In the rows, 128 means zero.
These are runs of 8 systems, one row a step. Runs of the same system follow the same rule from any start.
zor, seq 1:
[[138 121 107  96 135 145 109 156 130  97 174 103 138 136 124 153 125 121
  108  78 123 132 153 126  85 124]
 [107 112 148  99 133 121 119  96  97  89 117 163 148 116 116 140 172 118
  138 133 137 105 139 107 165 123]
 [108 145 109 142 144 151 149 105 138 159 121 155 119 122 132  91 102 137
  137 169 147 111 114 149 156 124]
 [137 161 109 108 137 136 135 160 158 150 144 117 108 146 132 127  93 123
  119 102 105 137 133 138  96 167]
 [133 112 162 103  98  94 125 152 107 120 114 143 136 133 128 153 163 127
  112 105 121 144 134  97 137 154]
 [124  96 146 147 125 132 131 127 124 136 103 140 133 109 119 118 138 157
  129 161 155 141  98 129 163  95]
 [139 150 105 149 141 158 114 123 166 126 139  87 118 135 108 115 102 134
  139 130 122 133 106 157 111 122]
 [122 146 124 121 109 122 105 129 114 107 161 113 143 150 127 142 140 107
  115  99 110 130 155 108 102 154]]
luse, seq 2 (8 x 26):
[[ 99 185 153 116  86 123  98 104 133 139 116 144 130 169  96 127 152 110
  123 151 112 125 117 102 159 208]
 [123 121 160 116 113 133 124 198 158 174 111 143 120 138 125 138 113 151
  118 151 136 204 111  86 119 154]
 [133  99 173 159 148 112 120 135 131 109  91 114 134  96 132 135 147 133
  177 157 112 169 113  95 131  79]
 [122 131 148 177  84  79 105 100  75 105 132 111 147 137 145 124 173 115
  120 122 103 124 137 101 136 136]
 [127 115 128 101 105 108 130 176  96 131 158 143 137 139 158 149 135 124
   90  83 122 149 167  95  96 151]
 [118  88 131  71 160 146 124 152 117  81 129 161 135 105 129 151 142 144
  142 102 135 135 140 113 135  88]
 [121 111 131 114 120 113 134  93  93  97 103 168 129 117 127 115 163 150
  130 126 134  86 116 145 190 117]
 [153 145 131 103 105  92 153 138 120 144 102 147  99 141 137 127 126 139
  106  94 105 103 121 155 148 182]]
nerok, seq 3 (8 x 26):
[[102  71 162 100 130 111 179 158  89 176  80 233 129  91 166 114 136 173
  114 177 178 141 126  99 190 109]
 [122 149  98 115 206 140 149 164 144 103 112 154  73 113 182  97  74 163
  196 107  60 150 125 143 121  90]
 [153 160 107 152  69  85 103 137 101  96 132 106  97 165 139 102 135 176
  109  67  58 123  96 163 154 170]
 [ 93  97 116 179  70 144  83 148  93 138 161 138 158 141 136 103 139 183
   86 164 160 176 112  94 153 105]
 [ 79 162 105 160 170 184  82  89 147  93 158 112 139 130 112 106 116 114
  181 165 122 142 126 115 119  90]
 [107 201 124 139 108 124 115  66 133 135 138 118 132 164 104 114 140  77
  131 141 109  81 133 137 138 198]
 [ 96 145 156 102 105 133 134 149 130 189 134 168 148 147 124 142 131 100
   96 163 163 151 153  76 125 185]
 [126 137 171  97 169 143 128 163 181 140  97 128 120 117 108 156 115 110
  173 149 117 179 124  91 107 137]]
Rovu, seq 4 (8 x 26):
[[134 102 145 114 171 174 114 132 178 110 133  93 148 107  83 159 127 114
  153 148 157 154 124 116  95  84]
 [156 102 133 149 157 126 172 106 143 167 129  97 149  96 127 140 115  80
  121 149 172  98 149 147  88  96]
 [177 101 119 104 127 105 160 158 124 131 152 100 133 119 141 160 122 111
   92  64 133 109 161 149  77 127]
 [159  97 118  65 157 153 125 148 157  81 125 118 120 115  94 158 129 153
  128  76 130 117 115 164 126 108]
 [145 116 105 110 178 154 169 102 154 136 104 142 109 100 120 113  99 139
  144 142 153  83 110 185 146  98]
 [149 157  89 134 138 110 174 118 119 157 134 138 101 132 170 101  90 124
  112 101 115  82 139 179 117 149]
 [137 160  92  97 109 136 110 146 136 107 146 131 100 161 121 117 109 161
  108  72  92 118 113 162 140 166]
 [ 97 158 101 109 142 187 106 125 164 125 128 156 113 144 100 102 101 169
  138 151 133 134  88 149 169 138]]
Rovu, seq 5, 8 rows:
[[ 78 163 150  98 139 167 142  99 164 178  66 205 114 133  88 101 116 148
  148 222 162 123  81 128 214 167]
 [ 96 199 134 188 138  88 168 145 117 209 116 156  97 141 208  78  82 101
  152 173  79 157 151  90 109 173]
 [137 183 142 175  60  95  60 146 132 104 152  59 122 183 119 131 148 120
  127  95  51 181 118  97  98 190]
 [106  94 153 148  89 183  57 154 162 130 138 102 161 138  57 139 147 173
  111 184 177 204  81  92 147 111]
 [ 82 101 132 180 164 159 135 113 113 165 160 132 173  94 157 117 118  92
  143 204 181 154 168  74  93  58]
 [140 128 147 146 111  81 134  97  83 118 169  87 171 127 144 167 170  39
  105  96 131  98 201  94  59 140]
 [164  69 181  44 103 115 118 166 137  98 116 123 155 118  73 203 180 127
   95  78 158 141 131 105 121 141]
 [146  71 166  82 203 144 173 149 163 122  72 153 123  65 121 155 123 138
  177 151 155 141 117 126 135  61]]
zor, seq 6, 8 rows:
[[139 163 160  85 102  99 147 127 143 153  68 168  95 149 105 128 137 139
  122 129 109 111  97 143 186 212]
 [143 111 129 147  63 117 128 182 129 181 118 132 115 148 128 111 114 189
   76 134 142 171  87 134 152 160]
 [151  87 140 110 111 158  86 183 163 106 132  91 133 132  82 155 132 177
  112 110 140 187  91 129 121 110]
 [110 132 141 141 107 156  60  94 137  73 137  97 154 143  70 134 168 134
  141 143 130 140  98 117 154 121]
 [ 73 154 102 153 127 178  90 100 123 132 177 128 163 146 115 110 124 114
  121 170 159 134 139 105 124 124]
 [ 91 153 127  93 166 167 130 132 152 150 153 148 148 132 118 148 113  80
  136 152 152 138 168  92  91 148]
 [121 147 171 109 134 111 156 112 144 170  99 147 137 126 114 147 140  73
  137 164 141 117 144 101 125 173]
 [151 120 151 151 110 105 171 133 141 200 105 118 129 121 129 125 117 110
  100 161 158 129 122 133 121 151]]
nerok, seq 7:
[[155  50 162 181  94 131  74 136 126  85 127  60 167 106  83 152 177 162
  126 144 153 178  92 109 129  58]
 [134 121 112 205 164 133 142  38 123 120 137  78 152  94 128 108 129  78
  158 168 154  72 136 163 114  64]
 [115 160  96  97 134 117 158  83  87 127 182 150 150 141 155 133 135  56
   92  87 138  45 199 134  97 161]
 [ 97  99 163  23 122 127 127 152 100 104 117 210 148 126 115 169 171 134
  112 107 151 126 155  77 163 153]
 [128 110 165 102 176 121 157 136 150 127  44 178  94  90 130 117 124 170
  189 163 113 143  86 134 188  99]
 [157 164  91 171 136  93 172 142 128 163 111 122  70 134 189  77  71 157
  135 108  74 120 110 180 124 140]
 [128 120  93 142  70 126  89 188  95 114 187 112 131 165 156 122 121 171
   70  70 107 167 135 114  99 142]
 [100  92 141 148 108 166  52 121 124  68 144 106 163 128  83 131 166 165
  141 152 142 172  98  97 157  78]]
ronib, seq 8, 8 rows:
[[146 174 142 119  52  60 106 154 104 112 107 132  91 180 142 122 149 160
  106  67  45 141 108 128 158 219]
 [101 120 122 191  27 112  56 122  68 105 160 117 154 166 122 106 175 177
   77 135 126 156 102 107 172 139]
 [ 96 156 102 241 112 117 104  64  90 120 129 116 126 134 161  57 127 147
  157 183  98 120  98 141 169  91]
 [ 98 224  92 181 145 156  88  75 160 111 160  79 112 164 121  96 101  86
  171 143  72 116 125 143 105 155]
 [ 52 180  87 104 148 213  71 100 143 106 199 143 159 159  99 120 117  99
  131 146 149 129 156 102 112 143]
 [ 62 138 109  84 190 209 112 115 155 113 119 194 127 113 109 109 109 150
  167 181 158 131 113 121 169  95]
 [127 151 151  89 182 177 142 158 219 167  81 142  98 121  88 132  84 136
  170 172 133 166  87 134 135 148]
 [121 119 166  96 137 152 135 210 179 189 123 133 132 129 121 160  99 120
  122 151 151 211 135  67  81 151]]
lezu, seq 9:
[[121 164  97  48 128 159 120  81 142  90 125 165 114 154  74 130 136 141
  114  95 129  51 108 186 189 183]
 [156  79 116  76 121 156 106 117 137  59 109 130 126 115  65 141 155 193
  117  89 148  97  75 185 191  96]
 [134  96  89 168 114 190  90  94 149 109 148  88 148 128  74 104 124 180
  107 151 180 116  72 186 159  77]
 [112 144  46 130 134 203 100 105 143 112 208 102 145 148 108 111  96 131
   93 107 160  92 136 178 101 115]
 [137 102  97  56 148 189 113 165 159 104 182 115 150 131  90 169 114 127
   94  77 167 126 151 139  84 120]
 [124 112 146  89 147 199  97 163 200 131 130 111 140 128  58 159 117 140
  130 153 170 178 103 116 115 126]
 [102 194 116 123 131 183  76 115 188 119 140 100 122 164  73 121 113 121
  153 148 110 149  97 126 129 166]
 [114 169 128  84 104 142  67 108 128  62 155 117 136 167  87 150 164 119
  128  85  96 116 132 119 135 175]]
Pomek, seq 10, 8 rows:
[[135 164 104 159 141 134 102 102 137  86 151  78 119 141 126 119 121 111
  154  99  79 118 127 150 105 120]
 [121 173 109 144  88 119 125 119 123 159 144 129 123 165 129 104 116 129
   94 123 117 112 123 140 137 187]
 [103 135 143 132 105 126 103 164 115 138 156 133 147 147 142 139 133 118
  115 130 122 179 151  70 103 151]
 [118 159 155 139 136 131  95 118 152 103 114 100 127 137 105 135 141 109
  170 141  94 155 114 105 126 140]
 [126 161 154 150 111 111 137 112 142 169  93 134 120 140 117 110 128 121
  136 168 122 129 105 123 152 169]
 [120 114 169 123 122  96 146 158 113 154  96 161 125 118 152 135 138 128
  136 146 126 158 134  87 139 139]
 [140 106 171 109 141 110 127 120 130  97  88 133 129 105 108 151 162 128
  162 131 119 131 117 116 151 116]
 [139 110 146 137 133 115 153  92 127 140  96 131 137 107 112 123 146 123
  133 153 153  96 113 149 158 114]]
luse, seq 11:
[[123 129 132  95  85 113 136 144 106 148 110 180 115 149 132 119 134 160
   93 119 132 122 113 132 177 180]
 [155 123 150  94 151 114 154 174 155 131  86 140  93 117 133 139 113 154
  151 108  92 151 106 136 134 139]
 [131 139 128 153 131 126 101 117 129  82 109 114 107 130 122 107 134 161
  166 122  82 141  93 139 157 107]
 [117 152 105 169 105 108 127 135  98 137 138 137 116 145 171  88 116 149
  121 123 100 135 127 129 136 134]
 [115 158 116 117 160 127 142 151 128 133 144 144 116 131 167 122 102 108
  147 112  97 137 160 113  96 138]
 [ 84 154 119 108 156 161 103 114 131 101 144 156 134 134 122 120 126 121
  156 140 117 131 138 103 139 126]
 [ 90 145 136 126 120 132 130 114 115 151 118 174 131 134 133 112 132 126
  127 168 143 126 129 108 162 150]
 [126 144 165 115 129 108 143 140 140 157  96 143 121 131 127 136 132 107
  142 145 114 144 130 102 130 167]]
bop, seq 12, 8 rows:
[[118 101 137  77 177 120 134 139 101  70 108 176 120  97 155 140 145 140
  171 101  99 126 145 108 144  84]
 [118 145 120  85 148 148 146  82 140 121  95 172 117 123  98 116 132 137
  137 143 142  69 103 169 191 146]
 [124 151 106 132 132 121 176 152 132 192 113 170  95 131 173  93  79 147
  113 143 125 126 126 146 134 155]
 [130 136 138 109 131 102 119 176 115 101 103 154  92 136 162 123 122 170
  156  95  66 167 116 109 146 137]
 [117 136 146 110 107 145  95 128 148 112  98 143 118 142  82 125 144 169
  140 148 124 149  77 128 185 151]
 [109 154 116 186 113 147 118 127 149 174 127 118 120 144 124  88  97 150
  129 181 132 158  96 133 137 134]
 [119 161 132 178 103 100  96 138 111 119 143 100 122 151 157 111 130 124
  141 123  76 165 132  97 109 145]
 [109 133 167 127  93 121  84 122 123 105 125 116 156 144  96 152 176 113
  130 141 124 155 127  76 132 151]]
ronib, seq 13, 8 rows:
[[168  34 105  81 190 184 162 151 157 113 137 119 142  70 104 154 105 156
  113 108 202 113 127 177 110  34]
 [208  77 120  96 179 127 217 169 176 176 100 109 101  83 139 146  73 134
  112  95 163 106 126 197  92  96]
 [200  78 121  75 128 103 177 210 141 146 150 101 119 115 153 176  99 129
   77  35 133 136 160 148  60 132]
 [185  26 125 106 107  95 148 174  82  93 144 115 145  96 148 162 155 167
   77  53 154 122 145 145 112  72]
 [211  60 121 164 113  74 178 113 101 120 106  85 121  91 141 123 136 154
  101  83 138  75 108 206 137  80]
 [195 135  91 159  98  79 170 119 108 143 157  73 111 139 157 119 108 116
   76  58 110  74 141 200  89 151]
 [135 121  59 126  92 123 112 131  69  82 203 117 135 150 161 119 130 149
   70  42 113  84 155 164 111 121]
 [138 107  60 142 119 150 107  90  96  63 158 124 124 128 128  95 128 190
  108  88 129  71 100 206 171  78]]
Pomek, seq 14, 8 rows:
[[ 83 144 109  79 139 123 116 115  73  76 159 189 139 140 161 130 154 116
  127  92 105  95 177 101 143 142]
 [ 78 133 107 126 114 178  65  89 111  75 164 141 159 147  88 117 161 149
  124 141 147 118 118 118 168 113]
 [ 99 148  98 206 125 157 106 102 122 140 147 113 131 134 143  76 105 149
  137 177 132 143 107 134 140  96]
 [127 153 111 165 109  91 130 160 103 130 124 134  92 142 183  88 105 169
  137 107  64 157 114 128 136 132]
 [150 116 151 130  68  88  93 158 111  97 126 104 127 149 117 145 163 155
  103  85  94 155 111 116 135 154]
 [144 126 159 177  96 108 106 100 126 130 134  66 161 132 100 145 162  82
  120 146 138 134 131 110 100 136]
 [110 179 144 155 140  95 152  91 117 155 119 135 128 131 156 115 129  67
  155 155 101 104 157 109 116 160]
 [ 87 153 150  83 121 109 124 128  99 120 110 197 123 142 141 128 151 124
  136 130 112 126 144  88 166 174]]
bop, seq 15, 8 rows:
[[141 124  95 138 129 166 151 133 164 179 131 124 117 128 110 104  83 156
   94 150 169 116  96 181 136 128]
 [143 137  88 154 122 114 128 166 113 120 154 110 106 141 177 101  97 159
  121  84  80 149 131 145 102 119]
 [119 121 131  91  94 134  79 148 114  74 142 134 133 149 105 145 160 162
  116  90 111 144 117 117 153 148]
 [102 128 115 125 127 189 104 131 161 146 149 128 145 139  86 120 114 142
  112 168 176 150 106 127 135 126]
 [127 167  97 171 141 143 123 128 151 143 161  84 122 144 141 110  88 108
  139 127 104 139 135 139  81 131]
 [147 140 144 117  96  98 109 142 121 109 145  97 133 152 125 156 150 107
  112  81  96 139 145 108  99 166]
 [134  88 158 108 120 147 114 144 146 132 133 115 156 118  85 161 147 123
  110 141 174 155 126 105 119 119]
 [142 115 113 162 159 152 135 104 153 130 142  82 137 109 115 124 109 110
  140 145 151 116 125 157  98  84]]
lezu, seq 16 (8 x 26):
[[161 128 171  88 133  95 145 131 144 121  91 122 121 122 107 161 152 106
  142 106 109 117 130 127 128 159]
 [121 126 160 133 102 112 128 113 125 141  85 152 125 128 109 117 150 146
  130 162 135 126  96 126 184 147]
 [118 147 104 149 130 120 125  93 109 107 122 140 113 131 143  93 128 149
  145 130 103  98 110 154 165 118]
 [152 103 110 138 118 110 139 116 100 106 144 108 137 118 138 128 140 135
  104  89 130  97 137 158 123 106]
 [132  87 118 129 131 141 146 139 119 149 141 139 147 111 133 129 122 138
   95 140 179 127 134 132 120 102]
 [129 132 108 130 164 156 150 143 158 156 132 127 117 119 135 117  86 130
  135 140 141 136 129 145 108 115]
 [153 148 123 117 130 130 140 151 158 151 135 105 116 140 120 135 105 119
  114 103 118 131 128 144 101 160]
 [127 128 139 101 105 128 119 162 136 141 125 145 122 145 118 137 129 146
  109 116 126 150 118 115 136 163]]

Which system made each of these runs?
seq 17:
[[ 77 161  57  78 164 159 157 125  82 132 203 202 133 138 196 104  90  98
   99  91 136  72 207 131  98 140]
 [ 68 150  66  57 137 214  52 149 125  49 200 164 136 164 104 128 121 170
  118  85 126 138 137 120 140 127]]

Pomek
seq 18, 2 rows:
[[134 188  84 233  89 143 105 128 159 186 176  48 119 172 133  83  76 123
  102 150 117 155 108 154  82 159]
 [135  96 139  91 113 123 106 187 115 106 195  95 172 133 134 193 147  87
   89  67 138 166 195  66  38 123]]

zor
seq 19, 2 rows:
[[ 97  64 172 170 130 123 149  91  95 159  82 177 161  81 132 111 161 143
  139 224 199 133 114  99 191  68]
 [ 90 150 115 193 176 105 154  55  81 120 114 160 118 102 191  72 123 100
  186 177 102  86 148 130 148  79]]

bop
seq 20:
[[108 151 109  86 132 150 109 153 130 113 175 136 132 152 131 144 119 113
  113  92 119 137 161 108  94 159]
 [131 132 130  80 147 167 119 152 174 127 139 116 131 134  91 157 118 114
  122 115 141 142 132 126  99 149]]

bop
seq 21:
[[135  97 145 133 146 132 139  76 119 113 128 108 165  99 101 148 161  87
  132 146 171  90 146 133 122  96]
 [137 144 130  99 160 109 185  95 129 156 109 155 121 115 139 128 120  86
  130 130 136  68 152 154 131 154]]

ronib
seq 22:
[[148 102 202 144  87  69 128 201 119 167 105 108 139 127 148 166 154 112
  118 126 113 212 146  46  82 150]
 [157 145 206 116 147  84 125  93 161  97  73  86 129 113  86 179 177  61
  190 131  91 125 128 102 115 150]]

Pomek
seq 23 (2 x 26):
[[120 126  91  97 134 169  87 108 121  56 177 111 147 138  99 141 144 131
  117  82 134  95 138 149 122 109]
 [116 142  87  96 128 176 130 122 143 150 180 130 145 144 106 134 105 112
   79 117 175  96 151 150 106 152]]

bop
seq 24 (2 x 26):
[[113 194  94 208 126 121 110 100 133 135 141  90 104 152 156  80  97 121
  159 146  72 134 115 143 116 136]
 [114 132 124 130 128 113 121 178  98 125 177 124 139 135 184 142 121 103
  116  91  97 165 188  78  60 128]]

zor
seq 25 (2 x 26):
[[164  91  94 115 185 167 143 148 163 104 153  83 125  98 124 139  89 135
  133  94 144 125 131 171  75  64]
 [169 145  76 106 150 149 160 127 162 139 152 102 103 133 128 119  78 129
  105  81 131  81 124 205  99 142]]

Pomek
seq 26 (2 x 26):
[[159 134 137 126 118  70 143 168 106 120 126 118 106 132 174 138 126 123
  128  69  65 144 151 115  94 151]
 [145  89 137 137  84 109  90 117  92  73 149  95 157 131 107 150 180 136
  101  91 134 124 127 126 134 110]]

ronib
seq 27:
[[146 137 174  65 113  80 144 168 128 126  95 152 111 136 131 165 152 115
  126  85  89 143 141  97 126 191]
 [130 101 143  92 124 140  85 176 137  72 112 138 115 127 107 144 144 191
  144  99 101 179  93 112 159 111]]

luse
seq 28:
[[135  51 134  79 176 178 118 154 151  77 110 145 133  83  94 147 131 183
  151 128 168 149 101 138 157  42]
 [113 197 106 144 139 160  86  60 165  85 118 105 106 154  80 101 126 125
  176 144  87  96  81 170 170 152]]

zor
seq 29:
[[ 91 147 151 107 145 140 145 125 136 167 115 174 137 127 128 131 126  96
  138 176 149 132 147  90 135 160]
 [114 141 179 110 127 126 115 125 151 136  98 135 137 132  95 148 152 108
  148 161 133 150 118  89 140 159]]

luse
seq 30 (2 x 26):
[[ 98 110 158 141 138 151 104  98 134 124 122 128 163 113  94 134 155 112
  148 183 166 143 122  94 144 101]
 [119 159 124 180 149 121 148  75 130 150 133 105 138 120 143 110 117  74
  152 164 129 100 148 134 109 122]]

bop
seq 31, 2 rows:
[[147  78 149 190  82  70 105  91  62  67  84 123 127 111 138  99 189 192
  138 126  98 117  79 146 205  74]
 [154  80 135 213  76  56 137  80  45 110 123 104 152 109 162 107 179 139
  102 121 126  90 126 146 154  84]]

Pomek
